z270: [154 131 131 131 100 113 108 218 188 150]
z109: [147 107 159 201 186  98 159 102 145 112]
z129: [137 136 101  86 108 154 108 218 135 149]
z13: [162 127 116 129 123  76 123 107  96 129]
z611: [134  92 134  65 180  67 104 111 106 148]
z176: [124 162 129  76 123 127 129 116 107  96]
z205: [106 134 128 116 168 127 162 188  99 122]
z174: [138 106 146  97 139 182 159  85 128 127]
z768: [162  98 150 137 157 114 147 124 118 162]
z376: [ 78 124  95  98 134 100  97 149 161 150]
z385: [121  99 123  72 113 144 100 111 124 114]
z905: [129 152 125 101 146 134 183 130 164 127]
has: [162 188  99 122]  yes
next: [137 157 114 147 124]  [118]
perm: [ 76  96 107 116 123 124 127 129 129 162]  z176
key -> tag
[133] -> z399
[134] -> z178
[124] -> z726
[125] -> z21
[139] -> z688
key z376 4:   z178
find: [137 136 101  86 108 154 108 218 135 149]  z129
has: [124  95  98]  yes
next: [137 157 114 147]  [124]

z524: [130 128 124 133 132 123 121 142 138 129 130 128 124 137 124 124 129 133
 123 120 134 119 132]
z806: [121  55  64 184  44  76  33 206 196 199 132 168 135 105  94  70 156 191
 130 150 164  95 238]
z526: [184 105  76 238  95 191 150  64 164  70 132  54  94 130 121 206 199  44
  33 168 156 196 135]
tags:
[70] -> z427
[134] -> z668
[164] -> z613
key z806 20:   z613
perm: [ 33  44  55  64  70  76  94  95 105 121 130 132 135 150 156 164 168 184
 191 196 199 206 238]  z806
find: [130 128 124 133 132 123 121 142 138 129 130 128 124 137 124 124 129 133
 123 120 134 119 132]  z524

z46: [ 78 172 173 194 106  61 173 161  65 188 128 111  66  56]
z684: [ 78 172 173 194 106  61 173 161  65 224 131 137 140 174]
z126: [ 78 172 173 194 106  61 173 161  65 188 128 151 134 109]
find: [ 78 172 173 194 106  61 173 161  65 224 131 137 140 174]  z684
has: [ 78 172]  yes
has: [172 173 194 105  61]  no
key -> tag
[224] -> z87
[188] -> z166
[225] -> z834
[189] -> z781
key z684 9:   z87
perm: [137 140 174  78 172 173 194 106  61 173 161  65 224 131]  z684

z940: [159 130  89  95  55]
z308: [156 131  90  94  50]
z181: [186 129  78 100 101]
z311: [165 126 120 147 223]
z939: [ 88 126 172 161 190]
z758: [117 131 115 100  27]
tags:
[189] -> z26
[130] -> z801
[131] -> z650
[126] -> z335
[127] -> z513
[190] -> z537
[88] -> z610
key z939 1:   z335
next: [131 115]  [100]
next: [159 130]  [89]
find: [117 131 115 100  27]  z758
next: [156 131  90]  [94]

z76: [111  89 103  87 154  87 164]
z503: [118 130 116 127 190  76 102]
z431: [102 125  80 102 121 136 179]
z902: [ 90 130 138 128 107 114 101]
z988: [124  46 145 105  91 201 131]
z645: [124  46 145 105  91 144 131]
z967: [147 161 108 133 135 167 104]
z474: [176 108 161 136 115 140 121]
z667: [147 154 163 133 135 167 179]
z932: [ 87 103 164  89 112 154  87]
z874: [118 130 116 151 190  76 102]
perm: [144 131 124  46 145 105  91]  z645
key -> tag
[138] -> z99
[108] -> z652
[117] -> z357
[109] -> z547
[80] -> z330
[139] -> z107
[145] -> z193
[116] -> z352
key z874 2:   z352
perm: [ 87  87 103 164  89 112 154]  z932
has: [162 108 133]  no
has: [108 161 136 115]  yes
find: [147 161 108 133 135 167 104]  z967
next: [108 161]  [136]

